Each path below is one point turned by a fixed rotation once a step. After each direction that follows a path, write how fast that rotation turns it, in degrees per step (0 if it stays still).
Each turn is a multiple of 5 degrees from 10 to 175, or 0.
Each row of a path follows its step; steps can be skipped.
Path 1:
step 0: [  2   3   3  11  -8 -11   8  -5  23 -10  20  -1 -10  10  -3  -1  18  -2
   1   7   1  13  -2 -11  18  -7 -12  -1   4  -3   6   5  -2  -5  -4  -9
   7   8  -2 -14  -5   6 -13 -15  12  11  10  -1  14   4   1   5  -2   5
 -16  -1  -6  26   7  10 -22 -12   4  -2  -2   5   1  -1  -2  20   2  -6
  -5 -15  -6]
step 1: [-11  -1  -1  -9  -9 -15  17   9  -9  -9  -9  -7   5   2   1   4  12   4
   6  13   1 -11 -17   6  -1   1  10  -2 -10   4   1   1 -11 -14  -8  12
   0   6  22 -11  -9  -8   8   1  17   3  11  -4 -30   1  -1 -10  19  16
  -1  14  10   6   0  -4 -14   0  -3 -10   1 -12   5   2  -2   9  10 -17
  -9  -5  -1]
step 3: [ -6  -5  -2 -14   5  -2 -19  13   1  -7   9   7 -18  -6 -21  -2  -5  -5
   8 -11  16 -10  -8 -13 -11 -21   7  -1  -4 -14  20  -4  -4  -6   0 -14
   9 -16   6  -6  -3  12 -12   7   4   8  -9 -13  15   0   2  -3  -4   8
   1 -14   4 -13  -1  10  -5 -10  11  -3   9   1 -19  11  -7   2  10  -2
  -1   4  -7]
step 5: [-11  -4 -19   1  -3  10  17  -5   7  11   0  12  -4   6   5   3 -10   0
 -18   3 -19 -12 -19  -3  -6  -5 -15 -14  -1  12  -4   0   9 -12  11   3
  -3   1   9   1  -9   2   8 -12   1  -1 -14  10  -5  17  -3  18  12  -5
 -14   6   7  -4   8   1   5  -5  -2  11 -16  -2  -2  26  -7   0   6  -6
  11  -4 -12]
step 6: [-22  -4   6  13  -9  18  -9  -9  -3   4   7  -1   4   2 -16   3 -12  -5
  -6  10   5  10  -4   5  11  17  18   1  -2   4 -11  -5   9 -15 -19  -3
  16   7   2   9  -9   5  13 -13   3   7  -5  -1   3 -12   6  11   3   1
   3 -24   1  -3  14  -6  -7  -3  20 -12   8  -9   1  17 -15   4   5   2
   5   5   3]
step 9: [  2   7 -10   1  -3 -10   2   5   1  16   0   1   9   5   9  -1  10 -10
  -1 -17  10  -6  16  -3 -10   4   1  -4  -3 -10 -10 -11   4 -22  24  -7
   6  -8 -15  14   6   8  27  -8  -7   1   7   2  18  -1   9   4  -2 -10
  -5  17 -12  -8  12  -9  -4   2  16  -9   7   3  -3   6  -6  -3  17 -12
   2   7   1]
step 10: [ 10  -4  11   4   9   8 -12   2  18  11   6  -5  11   1  10 -24   2  -5
  13   2   3  10  17   7  23  -3  -8 -11  -8   1  -6 -10   8  12   0  -2
  11  17   4  -7  -6   6  11  -1   4   8  -2   4  10  11  11  15  -6  -4
  -1   7  15  -5  -3  10  -5   4 -13 -11   1 -21   8  13  -8   0  -3 -12
 -11 -16   5]
step 12: [ 13  10  -3   0 -12   7   3  -1 -20  -4   5  -1   6 -10  -1 -10   1  -7
  -8   0   2  27   8  -4   2  14   7  13   1  -8  -1  -4   3   8   7   3
 -21  -8   1   0  -8 -15   4   4   2  -5   2 -11 -17 -18  -3   9   1  19
 -14   8 -18  -2   0  17  -1   0  18  -5  -2   4  -6   2   4  15   5 -23
   5   5 -10]
step 19: [ -6  -9  -6  14  17 -13   9  -7   4   2   2  -5   4   9 -11   4  -4   3
  -7 -14  14 -18 -10  -1   9 -21  -6   0  -9  -4   1  13 -10  -7  13   6
   3  -1  -9   8   0  -9   7   4  12   5 -12   0  -2   1  -6 -17   5  12
 -24  11  -2   4  10 -12  -2  -6   0   9  -2  -4  -1  -5  -6  -2  28 -11
 -19 -12   8]
step 24: [  0 -14   2 -10  13  12  -8  -1   2   5  -1  -4 -11  -7 -22 -17 -14 -10
  -5  -4  11   8   6  -3 -13  -3  10   3 -10   4  -7   0  11 -14  10   4
  -7   1  16  -3  -3  -2  10   1   7  -2 -17  -1   1   0   7  -9   1 -17
  21  -1  -5 -27   2  -1   6   4  12   2  -4 -22   7  14  -7 -11   6  -4
  -6   5 -18]
step 25: [ -6   1   7  -5   5 -13  -7  -1   3  -4  14  -4  -6  -7  -2 -15 -15   3
   2  10  -4   3   1   6   3 -19 -10  -2   2  -8  -6   4   6   9  -5 -20
  -1   1 -14  12   6  19  17  -2   3  -3 -20 -13  13  12 -10  18 -26 -13
   1 -11  -1   8  18  -7  -4  -3  12   3 -15   8   2  -3 -11   1   0  -4
  -7  10  -5]
[ 0 -3  1 -2 -1  5  0 -2  2 -2  2  1 -2 -1  3  4 -2  0 -2  0  1 -1  0  1
  3  1 -5  0  3  2  4 -1  1 -3  3 -1  3 -2 -2 -1 -1  3 -3  2 -2  0  2 -3
  2 -2 -3  0  0  1 -5  2  1  1  0 -3 -3 -2  4  0 -5  2 -1  3  0 -1 -2  3
  1  6  3] : 125
[ 3  2  2  1  5 -1 -2  3 -2  3 -4  4  1 -1  4 -1 -5  0 -1 -2  0  1  4  5
  2  1  2  2 -1 -1 -1  0 -1  1  3 -3 -2 -2 -1 -1 -3 -1  0 -2  0 -1  0 -2
  2 -4  1  5  1 -2  0  4 -2  1  2  2  0 -1 -2 -1  0 -4  0 -3  2  3 -5  0
  3  3  3] : 20
[-4 -3  0 -1  3 -4  0  3  0 -2  4 -5  1  4 -3  2 -1  1  1  2 -2  2  2  2
 -1 -1  0 -3  0 -1 -2  0 -2  5  1 -5  3  3 -1 -2  1  1  3  3 -2 -1  0  1
 -1 -4 -3  0  5  2 -3  2 -4 -1 -2  3 -2  1 -2  0  0 -3  0  1 -3 -3 -1  0
 -2  4  0] : 120
[-3 -2 -1 -3 -4 -1  0  1  1  1 -2  0  1  0  5 -1  2 -2 -3  4  2  2  1  0
  0  3  3  0 -4 -2  0  3 -1 -2 -5  0  1 -1  1  3  2  1  2  0 -2  3  3 -2
  2 -4 -1  2 -3  5  3  4  1 -3 -4 -1 -1  2  0 -1  3  4 -2  0  2  1  1 -5
 -1  5  0] : 130
[ 1 -1 -2 -2 -1 -2  0 -1 -1  0 -2 -2 -2  1  3  3  0 -1 -4 -1 -3 -2 -1  3
 -1  5  1  1 -2  5  0 -3  1 -1  2  0 -1  1 -2  7  0 -1  0  3  0  0 -4  2
  1  0  4  0  4  4  0  4 -1  0  1  4  3  3  4 -4 -1 -3 -1  1 -2  0  5  2
  1 -2 -1] : 100
[ 0 -6  4 -3  0  1 -3  0 -1  2  2  2  4  4  1  0  2 -1 -3  0  3  3  1 -3
 -2  1  2 -1  0 -1 -1 -2  0  1  4  3 -6  1 -1 -3  1  1 -3  1  2  1  0  3
 -2  0 -2  2 -3  4  2 -4  2  5  0  1  0  2 -1  0  0 -3  3  3 -3 -1  0  1
  2  2  0] : 175
[-2 -2  0 -4  4  5  3 -1  1  2  0 -3 -2 -2  3  3 -2 -2 -1  0 -1 -3  0 -1
 -2  4 -2 -2 -2 -1  0  2  0  0  1 -2 -4  1  2  1  0  0  0 -3 -2 -3  2  1
 -3  1  1 -1  6 -4  2 -2 -1  0 -7  0  2  0 -2  1  0  2  4  0  3  2 -1  0
  2  2 -5] : 115
[-1  2 -6 -2  2  0 -2  0  1  0 -2  3 -2  1  2  2  0  3  7  2  1  1 -4  4
  4 -2 -2  0 -2  0 -3 -2  0  0  2 -1  1  0  1 -1  0  2 -3  4 -5  2 -4  1
 -2  1  0  3 -4  0  2 -2 -1  3 -2  5  0  1 -2 -1 -1  3  2  3 -2  5  1 -2
  1  0 -3] : 145
